sosu: [138 156 111 129 156 133 136 106 158  86 153 155 152 123 147 153 108 118
 156 122  87 132 139 144]
goni: [ 76 132 111 129 156 133 136 106 158  86 153 155 152 123 147 153 108 118
 156 122  87 132  97  93]
fam: [162 108 133  81  90 145 169 160 136 100 121  72 166  93  86 109 113  77
 113 134  91 164 151 133]
kuf: [141 163 106 130 164 135 138 100 166  74 160 164 158 122 152 161 102 116
 164 120  76 133 142 149]
Nus: [ 69 133 113 172 155  91  60  78  96 159 117 177  61 158 162 132 137 179
 127 107 169  68  83 104]
Pevut: [ 96  82 130 113  83 103  99 132  77 161  84  85  81 118 132 122 156 147
 118 153  87 108  97  93]
which: [138 156 111 129 156 133 136 106 158  86 153 155 152 123 147 153 108 118
 156 122  87 132 139 144]
sosu
at: [ 76 133]
kuf, 21
which: [ 76 132 111 129 156 133 136 106 158  86 153 155 152 123 147 153 108 118
 156 122  87 132  97  93]
goni
which: [ 82 130 113  83 103  99 132  77]
Pevut

dilon: [ 92 164 101  95 102 181  91 157 157 162 157  92]
dup: [ 82 166 107 103 106 185  80 147 147 151 148  80]
Meru: [167  98 105 101 106  83 109  96  95  89  95 110]
poged: [ 76 173 127 127 127 189  77 129 129 129 129  76]
vel: [176  86 157 162 156  73 178 103 102  99 102 177]
Boti: [ 82 166 107 103 109 185  80 147 147 151 148  80]
Ninin: [ 88 160 157 161 155 172 112  99  98  94  98  84]
Dake: [ 88 160 157 161 155 172  84  99  98  94  98  84]
at: [162 156  73 178]
vel, 4
which: [ 76 173 127 127 127 189  77 129 129 129]
poged
which: [ 91 157 157 162 157  92]
dilon

famo: [ 89  85  92 158  92  93 157  76 160  85  76 162]
sorir: [ 88  86  92 176  87  92 175  72 179  85  72 180]
reb: [ 85  95 158 103 175 176 102 188 101 182 188  98]
Tubul: [67 64 71 78 87 70 93 75 74 64 75 85]
Fik: [184 188 179 191 154 179 170 164 195 187 164 179]
lile: [179 182 176 103 175 176 102  93 168 101  93 172]
dav: [101  99 103 171  97 104 170  84 174  99  84 177]
vatif: [122 121 122  86 142 122  94 148  82 121 148  86]
Nenim: [177 182 172 143 160 172 129 176 146 182 175 131]
which: [103 171  97 104 170  84 174]
dav
at: [ 85  92 158]
famo, 2

Suza: [ 53 102 134 108 132 154 115 102 142 155 177 147 118 125 137 136 164 155]
Fefo: [102 132  57 101 102 115 142 132 154 107 124 119 149 129 136  99 104 120]
Saz: [102  53  57 101 102 115 142 132 154 107 124 119 149 129 136  99 104 151]
which: [102  53  57 101 102 115 142 132 154 107 124 119 149 129 136  99 104 151]
Saz
which: [102 132  57 101 102 115 142 132 154 107 124 119 149 129 136  99 104 120]
Fefo
at: [ 53 102]
Suza, 1
at: [132 154 115 102]
Suza, 5

rugam: [118 188  57 145]
Renuf: [139 186  71 137]
kimo: [130 115 130 157]
Duki: [107 145  98 148]
vit: [175 127 120 169]
babi: [135 170  87 130]
fuf: [107 109 136 135]
loz: [154 124 125 156]
nepov: [169 149 113 133]
bila: [ 92 139  93 164]
guva: [129 133 123 127]
vive: [140 119 124 156]
at: [118 188]
rugam, 1
at: [127 120 169]
vit, 2
which: [154 124]
loz

gagaz: [157 139 188 143 113 137 101 109 144  98  89 164]
vaki: [121 136 175 120 135 122 107  59 144 103  89 140]
buzeg: [121 136 175 120 135 122 107  59 144 157 191 166]
bizud: [102 128 148 132 138 105 127 119 132 168 184 186]
Ras: [123 121 164 178 129 137 154 106 131 133 188 163]
doz: [169 143 155 148  78 120  82 118 141 122 108 169]
dodif: [123 121 164 178 129 137 154 106 131 131  90 180]
Puseb: [178 129 137 151 106 131 145 100 137 150 146 143]
at: [164 178 129 137 154 106 131 131  90]
dodif, 3
which: [120  82 118]
doz
which: [123 121 164 178 129 137 154 106 131 131  90 180]
dodif
which: [178 129 137 151 106 131 145 100 137 150 146 143]
Puseb
which: [121 136 175 120 135 122 107  59 144 157 191 166]
buzeg
which: [122 107  59 144 157 191]
buzeg

Dun: [110 106 140  63 110 109]
Vadi: [115 127 137  88  86  96]
zilop: [122 129  61  90  85  95]
bikod: [100 138 136  81 110  77]
velu: [123 114 145 104 108  61]
fadet: [102 135 133  80 107  80]
Fek: [118 131 136  84 117  98]
ruza: [107 109 137  73 108 107]
datid: [119 122 126  61 104 108]
Pezo: [109 126 146  78 119  87]
kule: [ 99 125 132  85 118 102]
which: [122 126  61]
datid
which: [ 61 104 108]
datid
at: [133  80 107  80]
fadet, 3
at: [107 109 137  73 108]
ruza, 1

mezo: [127 116 120 149 170 167 180  95]
fogo: [140 153 113 131 198 148 108 114]
vem: [140 131 153 114 137 113  98 193]
Nis: [142 191  77 102  67 111 104 147]
Difif: [141 195 109 149 114 144  84 107]
viluv: [131 140 113 153 137 114 133 170]
which: [131 140 113 153]
viluv
which: [131 140 113 153 137 114]
viluv
which: [153 113 131 198 148]
fogo
which: [195 109 149 114 144  84]
Difif
which: [140 131 153 114 137 113]
vem

